In the rows, zero is written as 128.
Rotation paths and how fast each direction turns (degrees a step)
Each turn is a multiple of 5 degrees from 10 to 175, or 0.
Each row of a path follows its step; steps can be skipped.
Path 1:
step 0: [130 127 133 139 125 126 131 128 122 124 120 119 129 120 113 127 117 121
 117 132 133 117 136 108 121 127 124 129 136 134 127 115 119 123 130 124
 133 129 134 128 126 112 127 121]
step 1: [130 122 134 130 127 122 118 136 135 134 135 128 124 129 139 137 129 129
 127 130 121 126 127 128 128 129 133 124 149 140 135 114 119 120 125 128
 116 137 127 122 136 120 117 118]
step 2: [128 131 136 137 132 122 118 113 132 132 135 121 124 133 140 136 143 118
 126 126 122 130 121 129 133 134 128 116 126 141 121 133 123 136 134 123
 123 119 136 121 128 133 116 139]
step 3: [126 130 132 141 137 127 138 117 124 134 112 123 129 131 116 133 133 115
 129 136 128 128 136 132 128 135 124 142 118 140 124 133 126 123 138 126
 129 126 142 119 129 120 135 122]
step 4: [122 117 145 126 131 133 131 132 134 133 128 137 135 117 139 135 115 114
 132 124 130 130 129 129 118 131 131 147 138 127 130 131 125 121 125 118
 129 134 128 122 132 117 126 121]
step 5: [130 120 144 131 116 124 120 127 131 123 135 135 128 124 145 122 134 121
 118 136 135 133 134 113 124 128 120 122 142 127 114 136 125 130 128 122
 126 119 131 135 131 128 124 132]
step 6: [128 134 132 137 134 117 133 127 131 124 128 126 127 137 118 120 141 125
 127 144 122 134 143 135 124 118 125 120 133 134 128 125 118 120 127 131
 132 110 135 128 141 124 121 122]
step 7: [125 132 133 129 142 116 134 121 125 140 131 120 138 130 128 131 114 113
 129 115 124 120 133 132 115 127 132 130 135 132 133 120 118 124 126 132
 141 126 131 122 125 131 113 128]
step 8: [122 123 138 128 121 117 122 127 113 129 123 122 123 132 134 132 122 123
 112 126 131 126 127 119 129 142 124 134 142 143 118 131 122 127 128 125
 127 141 135 129 117 136 127 122]
step 9: [112 118 136 141 134 131 124 128 136 116 124 134 120 125 120 133 139 128
 122 130 124 137 124 131 138 124 131 127 135 143 124 123 117 125 124 113
 118 127 134 126 136 128 126 122]
Speeds:
[128 129 128 127 127 132 127 127 124 129 125 124 129 129 126 126 130 131
 126 131 135 125 130 123 132 131 125 128 131 129 126 132 128 129 131 133
 128 127 129 127 128 127 127 127]
135
[126 126 128 129 127 126 123 123 125 127 125 130 125 128 127 129 124 128
 125 130 129 129 124 130 131 129 125 125 124 130 129 128 130 127 126 127
 131 122 130 132 132 125 130 128]
115
[131 128 134 127 128 129 129 129 130 129 126 134 131 129 130 127 128 126
 131 132 130 129 131 129 126 129 128 129 128 124 133 132 131 129 131 128
 130 126 131 130 131 131 131 130]
45
Path 2:
step 0: [127 131 109 126 125 127 141 133 146 126 112 127 150 131 122 138 123 134
 146 142 133 133 129 134 140 127 120 140 134 127 126 128 137 127 121 127
 119 128 127 117 132 133 117 134]
step 1: [117 135 110 129 129 130 128 133 140 116 132 137 149 117 119 124 120 106
 130 130 135 124 139 138 138 134 126 132 116 127 114 137 129 128 121 131
 124 123 138 131 125 131 124 138]
step 2: [131 129 117 135 117 129 122 140 120 124 141 129 129 143 118 132 129 107
 125 125 132 122 140 131 132 134 135 108 117 113 119 125 130 119 128 126
 120 118 124 128 122 140 122 141]
step 3: [129 127 119 128 137 134 126 130 113 118 131 124 131 138 132 142 138 114
 128 134 136 127 123 123 126 138 128 120 131 108 137 108 127 126 116 136
 129 121 123 112 141 140 129 127]
step 4: [124 111 120 121 143 133 116 134 142 126 130 124 134 118 136 137 127 125
 131 119 131 138 133 124 136 136 123 131 139  99 134 115 114 127 123 134
 129 133 130 116 125 122 125 126]
step 5: [132 131 118 129 126 122 125 145 142 127 130 138 138 139 123 123 121 144
 140 111 134 138 147 132 130 137 129 134 135 114 124 111 133 135 129 130
 128 129 130 126 123 117 129 124]
step 6: [116 131 120 140 119 131 135 125 130 130 137 133 141 138 121 132 111 129
 140 130 141 131 138 128 133 147 125 128 118 126 134 121 147 126 122 118
 138 131 136 129 136 116 140 127]
step 7: [124 122 126 141 129 128 136 140 134 126 137 107 134 139 129 145 115 123
 120 136 133 115 131 129 149 137 118 133 116 126 131 132 127 122 123 116
 123 124 127 128 133 122 135 142]
step 8: [132 124 113 123 124 132 138 152 132 111 129 122 139 137 127 127 119 121
 127 127 138 117 113 133 138 120 127 133 129 128 130 122 119 121 119 132
 132 120 105 121 127 129 128 137]
step 9: [121 130 102 124 120 137 139 121 137 117 136 129 129 130 123 126 130 113
 130 133 134 131 130 128 122 124 129 135 125 112 129 126 120 132 117 137
 134 127 117 114 102 127 128 128]
Speeds:
[128 129 125 134 129 129 126 127 127 126 126 122 129 123 124 126 125 132
 129 127 128 127 128 125 125 125 134 129 132 126 131 126 127 130 127 126
 128 127 129 126 126 129 126 127]
70
[123 127 128 131 133 129 126 121 129 127 130 128 126 125 130 132 126 128
 130 126 128 130 126 132 125 130 127 130 126 126 128 134 125 129 126 128
 129 126 130 129 126 128 131 131]
130
[129 131 127 132 126 132 126 128 132 128 129 129 130 127 127 129 128 130
 130 130 126 125 128 130 131 128 127 120 125 132 130 126 126 131 126 130
 125 129 132 134 130 128 130 129]
70
[128 126 129 130 131 128 131 134 131 126 125 127 129 123 125 131 130 130
 125 129 129 131 122 129 129 130 126 128 128 126 127 132 127 131 129 130
 127 130 125 128 132 127 125 126]
95
Path 3:
step 0: [119 139 124 113 135 122 120 124 126 125 119 137 124 131 127 139 121 136
 137 139 124 134 136 124 124 119 134 142 126 108 125 123 114 148 144 123
 128 124 126 121 126 122 132 119]
step 1: [108 138 140 125 138 120 130 136 120 125 139 140 127 134 121 136 126 133
 131 124 120 122 135 125 119 126 146 130 132 123 132 132 141 137 152 132
 132 124 130 113 128 125 133 124]
step 2: [110 145 140 116 134 118 127 124 121 139 126 139 129 136 123 125 138 123
 131 136 131 113 127 121 119 138 136 132 137 125 139 121 123 128 137 126
 124 120 119 130 118 140 143 128]
step 3: [117 142 125 127 135 127 120 124 131 135 120 136 125 136 131 118 129 119
 126 133 126 117 137 142 127 134 131 146 133 138 123 116 121 136 146 131
 126 112 116 112 127 122 134 135]
step 4: [130 132 126 121 135 120 121 128 106 122 127 130 137 133 124 128 119 134
 127 124 126 125 127 123 122 129 129 126 130 134 130 115 130 130 145 122
 136 106 115 108 126 134 131 148]
step 5: [115 143 135 127 117 125 118 125 121 123 118 128 127 119 124 128 122 122
 128 120 125 124 123 134 117 141 138 124 120 117 141 125 115 138 137 118
 132 121 121 123 138 137 131 149]
step 6: [115 129 120 120 134 123 124 128 124 140 126 133 124 122 111 125 122 135
 121 136 133 114 130 143 125 136 131 140 123 124 130 128 121 129 141 119
 138 134 139 117 136 130 130 151]
step 7: [131 131 138 118 128 123 124 141 131 128 140 132 133 134 132 137 124 131
 130 138 143 114 130 139 129 128 125 127 117 135 143 122 113 128 141 130
 142 125 131 109 134 144 131 137]
step 8: [117 119 125 123 128 119 114 138 136 120 130 127 131 136 128 127 148 133
 125 121 134 112 140 144 113 132 134 119 119 125 132 120 118 131 119 124
 130 123 122 115 131 137 137 141]
step 9: [130 126 119 117 119 121 125 138 120 118 131 131 126 131 110 131 130 134
 128 131 142 101 132 142 127 125 127 136 117 126 119 126 118 139 128 119
 116 122 111 130 130 128 125 136]
Speeds:
[129 130 126 132 127 127 130 133 128 132 127 132 129 131 127 126 128 129
 125 122 132 131 124 129 128 127 124 129 127 127 130 124 126 128 127 129
 128 130 128 127 132 129 129 134]
25
[127 133 125 125 127 128 131 128 125 125 124 129 127 126 125 130 123 131
 126 127 127 133 126 129 129 129 131 127 125 124 126 135 128 128 129 128
 131 129 132 129 129 131 129 127]
70
[125 128 130 129 130 131 126 129 128 124 128 126 129 127 127 128 131 128
 132 126 129 130 126 122 127 131 131 128 126 128 134 129 128 122 123 130
 127 127 126 127 129 131 132 129]
120
[130 126 125 125 131 126 127 125 126 132 128 127 132 128 124 133 130 129
 127 129 132 128 129 126 126 130 126 129 133 123 125 127 131 125 125 128
 130 124 130 128 129 130 128 129]
160
Path 4:
step 0: [124 134 134 130 140 120 119 125 149 135 122 129 136 141 134 135 132 118
 127 121 133 122 123 133 130 129 124 132 135 132 137 123 134 116 136 126
 119 133 126 122 129 108 128 125]
step 1: [124 131 124 134 131 115 127 122 151 120 127 118 129 126 130 131 145 126
 142 134 126 119 131 134 128 123 119 130 125 131 128 122 122 118 136 134
 117 132 127 132 121 122 142 133]
step 2: [140 136 117 124 121 119 127 126 143 114 137 133 141 126 128 137 136 139
 144 132 124 126 124 134 123 117 132 132 121 134 118 136 123 128 122 126
 131 131 121 123 116 126 133 132]
step 3: [128 141 119 128 128 133 118 139 137 131 136 130 139 137 139 126 131 134
 138 127 136 134 130 143 137 126 135 130 134 131 119 141 134 138 124 129
 138 138 125 116 126 118 122 134]
step 4: [123 142 118 136 119 131 124 129 130 134 121 121 120 132 131 124 139 136
 132 131 133 120 139 141 130 140 126 140 137 123 122 122 141 122 122 123
 125 138 131 120 132 113 120 136]
step 5: [129 140 131 136 119 122 115 119 133 132 125 128 128 137 128 135 138 130
 130 127 118 118 123 125 122 137 117 144 127 126 126 133 132 107 110 125
 121 127 133 120 129 123 129 122]
step 6: [128 125 137 129 131 122 111 130 149 132 133 111 135 137 132 133 138 138
 127 126 127 130 125 118 130 134 115 134 123 131 118 139 121 125 129 133
 129 125 130 123 119 124 134 120]
step 7: [132 134 123 130 132 119 130 126 143 138 127 114 133 125 128 134 140 151
 129 134 136 139 128 124 131 128 133 138 125 141 119 124 133 135 142 121
 124 131 124 124 118 123 133 127]
step 8: [139 145 125 139 134 135 133 122 133 139 127 127 127 132 125 140 139 130
 141 133 130 140 117 141 125 124 140 134 129 134 127 139 141 125 130 121
 124 137 126 127 129 127 136 128]
step 9: [144 126 128 130 127 135 124 134 142 128 126 119 124 140 129 135 140 121
 130 129 127 127 127 145 121 136 129 121 134 119 128 146 139 115 126 123
 129 136 126 129 124 118 129 138]
Speeds:
[124 130 131 129 133 132 126 131 127 130 129 125 129 133 131 125 130 123
 134 127 126 131 126 129 131 128 126 125 127 128 130 129 128 130 126 132
 129 129 129 128 127 130 131 125]
135
Path 5:
step 0: [115 128 133 117 124 110 127 140 129 128 124 137 120 111 122 133 134 126
 136 131 119 134 124 119 137 129 119 124 120 133 133 121 133 128 125 129
 113 127 130 122 118 124 119 108]
step 1: [137 117 121 126 118 120 129 137 127 118 129 136 119 119 130 125 126 127
 125 117 110 130 132 130 123 120 123 121 117 128 147 128 129 136 118 143
 121 135 114 129 137 130 120 120]
step 2: [130 128 125 128 129 120 143 147 126 109 135 145 127 119 128 134 132 133
 125 133 122 126 127 131 127 112 123 132 136 135 143 125 127 127 132 143
 136 124 126 122 132 125 141 137]
step 3: [139 136 133 119 133 129 121 136 116 123 138 136 119 123 138 131 115 124
 121 125 123 128 124 125 124 118 121 151 130 120 127 119 113 136 138 132
 126 125 130 117 128 126 141 128]
step 4: [130 125 148 125 130 120 124 131 122 125 134 135 134 123 126 144 110 121
 129 116 128 126 125 120 108 125 128 128 128 133 125 112 113 115 128 121
 136 126 123 130 129 134 135 123]
step 5: [128 127 131 133 135 112 118 132 129 124 116 133 140 120 130 134 126 136
 129 134 123 136 121 124 133 126 137 137 121 137 128 123 113 117 125 120
 123 123 122 123 128 139 133 103]
step 6: [135 125 126 117 115 115 129 142 130 132 115 134 143 116 136 125 121 130
 127 128 119 140 126 120 128 136 119 121 120 138 133 123 123 121 124 130
 111 128 134 124 131 119 119 122]
step 7: [132 121 130 124 117 113 135 131 141 120 117 129 132 130 140 117 128 126
 119 124 114 129 140 131 122 118 130 137 128 138 150 123 124 126 127 142
 126 133 128 130 139 132 123 132]
step 8: [124 133 139 122 125 122 129 146 128 126 128 132 119 114 132 131 134 131
 125 136 132 127 125 133 131 119 125 150 141 136 139 127 121 120 141 139
 121 130 131 132 139 124 128 145]
step 9: [131 135 138 124 126 122 127 129 128 134 138 125 101 124 136 139 119 122
 128 122 126 135 125 115 116 117 138 144 124 127 130 117 121 130 138 122
 118 129 125 125 133 125 124 133]
Speeds:
[127 128 129 123 134 127 128 126 128 125 125 130 128 127 129 131 128 129
 124 123 130 132 121 129 128 129 130 130 124 128 131 129 131 127 126 131
 127 129 131 130 127 129 128 131]
0
[132 127 128 127 128 132 125 131 128 132 127 130 125 128 131 126 129 130
 130 125 126 124 122 128 126 130 122 131 126 129 123 128 129 129 126 127
 123 130 126 129 129 127 127 129]
135
Path 6:
step 0: [125 124 140 120 132 131 133 110 122 128 121 118 121 133 127 121 136 108
 142 130 120 130 133 131 136 118 132 134 122 132 121 130 131 135 133 126
 140 127 115 135 124 128 136 124]
step 1: [118 127 133 129 131 136 145 136 126 140 141 130 123 137 142 128 133 138
 121 125 122 125 127 126 129 136 131 126 131 136 127 121 116 130 127 127
 145 130 130 129 116 131 130 144]
step 2: [136 124 131 132 133 130 116 132 120 126 142 125 132 121 130 126 113 135
 122 123 141 128 132 133 122 133 137 129 141 129 131 142 131 128 121 138
 116 139 120 120 113 129 126 131]
step 3: [123 116 134 133 126 129 124 123 125 117 118 119 145 125 117 142 139 131
 129 143 132 132 124 118 129 130 127 121 124 112 124 131 138 131 125 120
 128 132 115 122 133 127 121 131]
step 4: [143 125 125 133 119 143 146 122 136 139 117 122 127 133 121 129 142 134
 121 126 121 120 123 131 132 123 136 116 125 130 135 125 128 129 127 134
 127 125 140 136 131 124 124 116]
step 5: [130 130 131 118 133 134 119 127 127 135 122 125 119 122 128 119 123 119
 120 122 137 128 130 143 139 132 132 140 117 129 141 110 127 129 141 133
 128 135 134 116 125 129 140 136]
step 6: [126 141 140 123 125 132 129 128 122 117 135 118 134 119 142 126 129 115
 124 122 114 137 136 117 127 133 126 130 134 129 119 118 132 139 123 126
 130 118 116 118 125 137 124 131]
step 7: [124 130 131 138 130 136 141 120 133 132 135 124 112 133 131 129 131 130
 138 128 138 126 133 125 115 124 128 119 133 134 131 137 136 138 132 119
 127 137 111 146 119 125 124 134]
step 8: [132 112 127 123 137 129 124 125 116 141 129 133 133 128 122 124 140 144
 132 128 126 123 117 131 124 133 129 129 125 120 130 141 128 131 121 137
 139 135 128 124 120 131 144 141]
step 9: [128 118 132 134 104 133 123 133 125 125 123 118 144 130 126 140 125 127
 116 124 133 131 126 131 131 134 134 133 132 125 118 124 113 129 122 137
 125 133 135 123 116 118 122 127]
Speeds:
[132 130 128 129 127 130 131 129 130 127 127 127 131 124 126 126 128 129
 130 125 125 127 128 127 130 128 127 127 137 129 125 130 127 127 126 132
 129 126 130 128 131 133 129 131]
155
[127 133 126 133 129 129 124 130 127 131 132 128 128 126 125 130 126 131
 128 129 127 127 125 124 131 125 126 126 127 127 127 129 133 134 129 128
 124 128 123 129 130 128 127 129]
85
[126 127 126 126 127 126 130 125 126 126 133 129 125 128 130 130 130 128
 129 131 127 124 128 125 132 131 126 129 130 128 125 134 125 126 128 132
 127 132 127 127 126 122 127 132]
55
[128 125 125 127 130 129 128 131 129 123 127 129 127 125 131 130 124 128
 128 125 123 130 131 130 126 133 129 129 129 125 128 125 129 130 127 129
 127 134 124 129 131 128 124 127]
95
